(in the rows, 128 means zero)
Each path below is one point turned by a fixed rotation once a step. After each direction that follows a path, write how fast that rotation turns it, in degrees each step (0 if it stays still).
Each turn is a multiple of 5 degrees from 10 to 175, or 0.
Each row of a path follows its step; steps can be skipped.
Path 1:
step 0: [128 127 135 135 131 144 128 120 115 139 118 139 139 132 133 128 142 131
 129 118 128 132 125 123 128 145 134 131 132 139 122 133 125 147 144 128
 119 121 116 125 142 113 122 129 138 140 137 134 131 123 121 127 128 122
 131 124 139 117 136 128 120 135 126]
step 3: [125 126 126 141 138 120 126 124 126 133 122 131 122 138 131 133 135 127
 130 118 122 137 118 135 130 126 134 134 140 138 121 122 145 133 128 115
 131 104 129 127 128 112 114 124 135 145 143 138 134 119 134 121 131 128
 119 134 144 125 128 119 135 133 130]
step 4: [128 124 143 132 113 137 130 133 126 132 117 120 129 124 140 122 135 130
 112 118 112 123 125 129 140 133 127 123 138 135 126 122 129 139 135 141
 125 133 115 124 124 126 118 145 142 144 131 132 142 127 137 121 124 114
 127 129 128 121 129 119 133 137 119]
step 7: [134 133 135 132 124 131 128 126 129 138 118 131 135 132 139 134 138 132
 133 119 125 121 127 122 123 130 120 130 127 135 135 122 124 144 128 120
 120 118 116 125 126 119 116 122 150 139 133 121 132 108 133 111 122 122
 128 124 137 105 117 124 121 130 135]
step 11: [128 127 131 133 127 123 132 126 129 141 133 121 127 123 131 126 135 133
 127 119 125 112 131 120 133 126 134 121 136 134 127 123 119 154 141 144
 136 136 107 132 121 124 118 129 136 134 131 131 135 118 132 127 114 110
 136 118 133 132 131 125 113 133 128]
step 13: [134 120 123 135 133 141 123 126 135 140 114 132 133 118 138 137 144 131
 117 120 126 125 114 126 133 133 124 127 139 133 139 131 121 139 133 130
 122 125 115 116 130 127 130 136 138 140 128 131 125 133 132 118 120 115
 127 118 122 105 124 136 139 132 133]
step 16: [129 131 125 149 143 134 129 131 123 137 116 127 138 129 134 118 140 127
 126 108 109 132 127 124 129 134 122 138 133 141 118 128 129 130 133 130
 130 130 120 129 136 117 125 124 136 140 135 129 130 117 125 123 132 114
 114 130 134 112 134 123 120 131 136]
step 18: [117 135 128 133 132 136 146 132 133 145 130 128 135 137 125 130 139 136
 142 120 121 124 126 122 130 125 141 126 131 132 128 136 132 150 136 129
 129 117 120 128 112 135 119 123 126 135 131 129 118 131 132 123 112 109
 132 120 135 119 129 129 119 138 138]
Speeds:
[126 128 129 129 127 125 128 127 130 124 127 129 128 130 130 129 131 130
 130 128 129 126 130 130 125 124 128 132 132 128 126 125 124 126 130 128
 133 127 131 124 129 127 129 128 126 130 128 124 124 126 127 129 125 126
 128 128 129 127 126 128 128 129 130] => 170
[126 128 121 127 131 128 126 128 127 133 129 127 128 125 128 131 127 126
 127 130 128 129 129 124 129 131 127 129 127 130 124 127 128 127 128 131
 129 128 127 124 128 127 128 127 125 129 127 126 127 130 123 130 129 126
 127 126 127 128 127 128 129 132 132] => 20
[130 129 127 125 133 130 125 129 129 125 128 129 127 128 131 125 134 126
 127 129 129 129 125 130 127 127 132 128 128 129 126 131 130 127 127 126
 131 130 129 129 128 125 133 127 131 126 129 129 129 129 126 125 129 127
 125 127 129 128 126 130 128 131 129] => 110
[131 131 126 127 126 129 127 127 128 124 134 127 128 126 129 125 129 129
 130 127 126 129 129 128 131 128 130 128 134 131 131 129 129 128 128 129
 128 128 127 126 123 127 125 127 131 127 128 127 126 131 126 128 128 127
 128 129 127 130 133 124 129 127 129] => 55
[128 131 130 127 127 128 130 129 128 127 124 125 128 131 129 127 128 127
 127 128 127 128 128 128 131 131 123 127 126 127 128 129 129 123 126 127
 128 128 128 128 123 130 128 127 132 129 127 125 127 130 128 128 127 123
 127 129 126 122 126 130 128 129 129] => 125
[129 127 129 127 129 125 128 129 128 128 131 129 123 129 130 129 128 131
 128 125 131 132 128 128 129 128 129 127 125 125 123 127 129 129 129 128
 127 127 129 128 125 127 130 126 129 131 134 130 126 129 126 131 128 127
 133 128 125 127 131 131 126 128 127] => 120
[126 128 128 135 126 130 128 130 130 127 130 127 128 128 131 126 127 125
 124 126 128 128 128 126 129 125 124 126 127 128 127 129 132 126 125 128
 130 127 130 130 127 123 127 129 125 129 128 131 126 125 126 129 129 127
 126 130 129 131 126 127 127 125 127] => 55
Path 2:
step 0: [125 140 118 121 124 135 127 126 136 124 132 128 131 135 119 131 140 109
 127 117 126 128 132 117 138 138 126 125 134 130 118 126 129 125 124 130
 127 133 128 137 122 114 134 130 126 127 132 123 123 127 150 140 124 124
 107 137 137 127 115 133 124 134 126]
step 1: [143 134 124 133 135 136 120 120 129 122 125 113 124 134 113 131 136 138
 118 136 121 126 131 133 125 126 124 122 113 130 131 133 129 131 122 134
 131 144 135 146 123 135 140 126 135 130 135 140 118 121 135 130 122 123
 127 130 119 124 111 130 135 126 133]
step 3: [123 137 122 137 122 124 134 119 132 123 119 125 120 122 127 128 122 131
 117 114 124 127 135 126 125 135 131 126 113 139 119 120 127 135 123 147
 118 140 139 133 136 119 145 132 135 129 114 118 133 118 136 131 126 130
 123 126 134 118 126 137 126 127 120]
step 5: [117 132 118 118 123 132 132 130 124 132 116 129 126 129 134 130 125 117
 139 124 125 127 131 118 124 138 122 137 137 132 113 132 136 133 128 150
 126 135 117 130 152 131 127 135 133 121 134 127 136 117 130 120 139 120
 134 133 126 141 124 135 124 133 130]
step 6: [129 122 122 119 115 128 118 127 124 120 132 132 124 151 118 114 116 130
 123 115 119 123 145 113 128 136 122 124 119 124 121 136 125 125 130 136
 131 131 131 144 118 123 136 132 128 124 131 121 133 120 131 133 138 127
 131 131 128 126 132 136 120 118 125]
step 8: [126 139 123 123 118 129 125 116 122 137 136 126 116 129 134 139 141 121
 137 116 128 141 126 114 134 126 124 124 122 128 123 140 128 110 129 136
 118 134 131 126 132 120 131 134 135 114 130 119 130 112 125 134 136 124
 122 139 128 128 127 114 126 121 134]
step 14: [138 125 117 128 119 128 127 125 127 133 139 136 129 143 118 133 120 135
 138 117 131 133 142 122 125 121 122 128 131 123 143 139 130 131 119 138
 123 143 145 118 127 133 138 136 138 123 124 127 115 130 127 136 133 123
 122 132 127 120 129 125 115 132 139]
step 16: [127 127 129 122 106 111 123 128 116 136 134 117 120 125 131 133 137 128
 120 120 140 125 122 130 127 138 137 132 126 124 140 143 129 127 128 125
 119 147 136 132 134 128 134 131 130 117 121 127 124 123 142 118 130 123
 130 126 116 126 116 124 129 128 126]
Speeds:
[128 130 126 124 128 124 128 129 126 127 129 128 130 132 130 127 129 129
 124 127 128 127 127 128 128 129 128 132 125 130 126 130 129 129 127 131
 128 125 126 127 130 125 127 126 134 130 127 130 129 124 128 128 128 128
 129 125 127 129 131 131 131 125 130] => 25
[128 126 128 131 129 128 127 133 124 129 129 130 127 128 126 129 132 128
 131 127 129 130 125 129 130 127 129 132 125 129 128 132 128 131 128 129
 126 127 128 126 130 132 126 131 128 124 132 125 129 128 126 123 126 126
 126 126 129 129 126 127 129 128 129] => 125
[131 129 130 126 128 128 129 129 129 129 122 127 129 129 127 128 125 126
 127 128 129 126 129 128 130 131 123 128 129 129 126 129 124 128 129 126
 133 126 127 128 128 128 125 128 129 125 131 128 126 126 128 127 125 126
 127 126 128 125 124 126 123 125 130] => 60
Path 3:
step 3: [151 126 114 128 131 120 126 145 130 116 129 131 118 131 133 138 109 127
 119 120 117 129 130 124 129 133 135 116 108 122 124 132 132 140 121 140
 121 128 120 115 122 129 147 129 120 115 125 125 128 126 131 125 133 124
 126 132 117 126 129 123 128 127 126]
step 5: [139 131 140 118 133 128 137 127 124 106 124 131 139 128 133 117 131 132
 135 145 120 129 128 129 131 120 133 133 116 112 146 120 129 140 129 128
 135 109 131 134 148 129 120 134 134 135 123 130 129 125 128 123 116 131
 138 128 126 130 135 132 122 137 136]
step 6: [134 132 118 134 122 126 118 121 121 119 118 119 120 128 129 126 117 123
 134 117 135 122 130 140 126 145 132 138 125 142 123 112 142 143 127 130
 122 136 143 127 130 130 124 126 128 120 128 135 121 136 135 133 126 115
 138 128 106 124 128 124 128 115 124]
step 7: [137 129 132 136 128 127 109 140 140 132 137 120 121 139 131 137 136 136
 115 137 128 130 120 128 138 130 116 138 115 138 138 138 116 134 128 132
 129 117 125 119 115 141 128 122 122 121 113 123 131 123 112 125 126 128
 125 137 129 129 122 138 130 122 138]
step 8: [131 141 142 121 136 130 137 137 147 118 128 134 133 121 122 114 131 141
 122 131 126 131 143 122 120 134 124 122 130 117 126 130 136 133 125 139
 126 135 142 126 129 133 115 116 139 127 133 130 136 133 135 124 108 120
 123 119 144 127 123 117 124 126 126]
step 9: [130 128 121 122 118 125 125 118 123 128 107 112 128 127 129 131 121 127
 134 127 129 120 114 123 124 125 136 123 131 109 133 131 140 145 138 125
 119 124 127 137 128 148 130 127 130 125 121 129 122 120 128 131 127 128
 133 132 116 108 131 118 124 140 143]
step 10: [133 126 124 150 121 133 114 121 130 108 123 126 107 136 138 131 131 122
 132 135 126 132 136 124 118 126 109 127 115 139 126 119 125 124 128 117
 135 132 137 123 129 133 122 123 127 136 124 130 127 119 124 130 129 120
 119 139 130 127 131 125 125 129 107]
step 11: [125 132 137 129 138 121 140 145 137 131 134 122 134 139 128 130 131 135
 131 131 130 137 130 127 122 126 132 140 133 131 118 123 124 111 127 129
 127 111 122 135 124 139 109 123 146 122 116 128 120 128 118 132 120 119
 135 126 124 138 131 120 118 114 143]
Speeds:
[127 132 128 129 126 128 128 126 129 128 127 130 128 130 127 131 134 127
 127 128 126 127 128 125 131 127 125 130 128 129 130 123 127 131 130 126
 125 126 126 129 128 128 131 128 128 132 129 123 129 128 126 128 127 129
 128 126 130 127 125 131 125 129 124] => 135
